[168 108 139 113 100 137] = W
[168 185  86 171 168 168] = B
[167 167 108 108 167 103] = Y
shift +1: [168 185  86 171] | [169 186  87 172]
places Y: [167] | 1 2 5
shift -1: [139] | [138]
shift -1: [86] | [85]
places B: [168] | 1 5 6

[146 113 154 128 135 131 144 145  97 126 117 119 129 130  89 120  94 103
 130 125 136 132 126 125 128 144 162 150  94 113 112  95 141 139  96 134]  G
[148 126 160 131 128 135 145 143 101 128 114 117 127 132  92 131 102  99
 128 121 135 128 132 130 127 125 160 141  87 108 115 100 137 138  90 150]  Q
[109 157  96 125 115 155 121  98 124 111 101 104 151 104 104 136 125 125
 104 107 116 144 132 112 129 126 135 155 110 134 124 123 124 135 134 134]  P
[164 117 134 124 126 101 124 146 116 137 122 151 127 147 145 118 102 141
 142 145 102 145 148 108 116 118 141 121 107 108 131 126 156 146 121 113]  F
[126 133 129 133  98 112 110 133 107 102 119 148 146 123 166 129 109 140
  83 121 144 134 136 123 120 160 137 141 121 130 150 124 117 111 112 101]  X
[140 142 105 105 115 152 138 102 136 124 110 106 131 124  81 136 122 103
 121 128  85 117 132 111 122 132 133 130 125 123 123 138 132 154 146 138]  H
[119 111 140 126 128 100 131 140 107 136 113 136 128 150 141 126 119 142
 144 155 100 139 149 119 115 120 141 119 136 100 119 127 154 143 113 106]  U
[126 136 129 137  99 115 112 133 104 109 117 146 147 122 173 129 110 142
  86 123 144 136 136 122 117 162 136 142 121 132 152 121 116 116 118 120]  A
[132 146 102 113 120 157 140 101 132 122 106 107 137 119  73 129 117 107
 119 123  96 130 137 110 124 128 135 137 125 126 122 125 135 152 131 142]  E
places U: [136] | 10 12 29
places G: [144] | 7 26
shift +1: [136] | [137]
shift +1: [101] | [102]

[116 130 141 122 103 126 175 137 117 144 142 116 125 145 127 108 134 128
 138 148 114 122 120 125 104 103 153 121 131 136 143] = Z
[151 126 124 139 142  99  97 132 133 138 100 115 116 135 138 139 131 151
  99 137 118 124 133 148 110 120 135 121 154 160 140] = J
[136 124 129 127 123 107 148 137 123 128 142 122 143 127 125 134 127 125
 144 145 122 147 125 129 134 111 140 126 126 124 131] = M
[122 134 128 126 129 150 115 128 121 119 124 122 121 132 125 142 119 124
 135 106 145 131 128 142 123 134 126 121 116 117 120] = N
[141 128 129 131 138 111 106 124 132 131 111 115 124 120 125 135 129 140
 105 136 126 128 128 137 120 123 132 124 147 149 129] = V
[112 124 122 155 104 148 124 158 130  90 116 135 117 125 136 160 132 129
 124  89 129 135 145 118 116 124 133 149 121 116 104] = C
[126 129 139 132 117 119 107 118 132 140 148 162 117 123 144 109 122 124
 131 117 137 121 129 129 138 145 123 142 116 117 142] = T
[129 129 135 123 131 132 123 117 130 124 129 118 135 138 115 129 127 127
 118 132 136 134 124 126 135 126 128 128 135 134 119] = D
[136 124 129 128 123 107 148 137 122 128 142 122 142 127 125 134 127 125
 144 145 121 147 125 129 134 111 139 126 126 124 132] = S
[141 141 129 131 138 141 106 124 132 135 111 115 124 141 125 135 129 140
 105 136 126 128 128 137 120 135 132 124 131 149 129] = R
[133 130 138 120 139 132 123 113 132 123 128 111 143 146 109 133 129 127
 113 140 140 140 121 126 141 124 129 126 144 140 115] = L
places R: [141] | 1 2 6 14
shift -1: [131 128 142] | [130 127 141]
shift -1: [115] | [114]
places R: [135] | 10 16 26

[ 83 143 158 137 104 154] = Bim
[140 139 139 139 129 139] = Zik
[134 150 122 108 122 110] = fuzog
[167 114 138 121 150 106] = voteg
[105 133 143 134 117 143] = rozem
[139 120 121 136 136 124] = lusa
places Zik: [139] | 2 3 4 6
places lusa: [120] | 2
places lusa: [139] | 1

[129 157 130 151 155 166 162 162 157] = mab
[129 111 130 151 155 166 162  88 170] = beg
[ 74  81 169  76 163 129 110  94 128] = tib
[ 74  81 169 161 163 129 124 171 160] = Losuz
[135  87 108  95 173 179 169 170 136] = Budus
[ 98  98 133 140 160 173 135  98 123] = Gok
shift -1: [76] | [75]
shift +1: [135] | [136]
shift +1: [155 166 162] | [156 167 163]
places Gok: [98] | 1 2 8
places mab: [162] | 7 8

[136 132 129 146  91 132 129 119 133 126  81 102 101 126 137 135 136 145
 139 142 107 116] = gubal
[171 137 141 131 112 113 111 184 126 143  92 142 150 121 106 158 128 108
 106 114 157 113] = Babug
[118 127 132 137 112 136 124 120 128 133 105 113 107 118 125 131 131 140
 136 139 108 133] = Fen
[109 130 129 129 135 123 120  93 111 117 129 128 116 110 128 128 156 129
 131 138 124 133] = givi
[102 124 130 113 144 144  96 143 119 126 157 118 123 107 112 128 104 138
 137 114 120 124] = nemod
[171 137 141 131 112 113 111 184 126 125 157 142 150 121 106 158 128 108
 106 114 157 113] = vivi
[116 125 136 140 110 136 126 129 124 139 103 128 109 118 127 134 128 138
 137 144 108 133] = sizu
[ 96 123 138 134 106 147  98 129 127 130 107 113 114 104 124 137 113 146
 141 142 107 144] = zasa
[126 124 130 113 144 144  96 143 119 126 157 118 123 107 112 128 104 138
 137 114 120 156] = Bev
[ 96 123 138 134 106 147  98 129 127 130 107 113  96 104 124 142 113 146
 141 142 107 123] = Val
[102 123 127 129 127 128 118 121 105 116 155 103 138 131 160 124 118 137
 150 138 131 122] = Sida
[138 129 125 115 133 128 116 128 152 116 136 169 156 131 123 127 118 118
 110 113 152 125] = let
places Bev: [126] | 1 10
places Val: [142] | 16 20
places givi: [129] | 3 4 11 18

[148 141 143 158 148 145 137 148 140 144 142] -> Nom
[149 139 140 168 148 141 169 149 134 148 139] -> pedu
[101 108 105  96 102 105 126 101 116 107 109] -> Mep
[147 139 142 160 146 143 150 146 138 144 140] -> sifu
[147 147 149 143 149 152  78 146 152 140 149] -> zar
[151 142 144 167 149 144 158 150 137 148 142] -> zudi
[104 110 108  99 104 106 110 104 119 110 110] -> Sonas
[147 141 142 157 146 146 138 146 137 144 141] -> Vipu
[ 98 110 110 100 100 109  68 100 113  99 111] -> Per
[101 108 105  96 102 105 126 101 116 143 137] -> vodi
[113 113 112 118 111 109 182 114 114 120 111] -> vob
[144 144 147 141 147 150  82 143 152 138 146] -> seku
shift -1: [142 160 146 143] | [141 159 145 142]
places Per: [109] | 6
shift +1: [101] | [102]
places Vipu: [146] | 5 6 8
shift -1: [139] | [138]

[104 139 147 136 138 120 117 114] : pom
[127  84 113 116 140 145  87 123] : ret
[104 139 147 136 138 136 117 114] : pes
[117 139 147 136 138 136 117 114] : dav
shift +1: [140] | [141]
shift -1: [116 140] | [115 139]
places dav: [139] | 2

[124 116 143 138 134 145 126 148 126 148 125 157 118 127 112 134 136 116
 117]  det
[105 128 136 136 131 133 126 117 140 112 117 111 116 124 128 160 107 140
 135]  bil
[144 133 127 167 143 117 113 141 126 140 122 125 128 140 121 133 121 139
 155]  keka
[158 102 120 140 156 152 134 118 131  94 124 129 164 160 151 147 121 127
  81]  Gagez
[142 117 126 128 122 125 109 123 135 131 115 126 134 118 119 114 125 139
 133]  fitor
[158 102 120 140 156 152 134 118 131  94 124 109 108 114 110 137 104 127
 134]  Bul
shift -1: [121 133 121] | [120 132 120]
shift +1: [126 140 122] | [127 141 123]

[153  98 127 143 141 136 128 128 123 125 141 122 115] : duti
[108 143 125 108 147 129 127 130 127 130 130 144  97] : dalu
[134 130 106 109 143 127 141 129 144 126 136  76 132] : veko
places dalu: [97] | 13
shift +1: [125 108 147 129] | [126 109 148 130]
shift +1: [129 144] | [130 145]
places dalu: [108] | 1 4

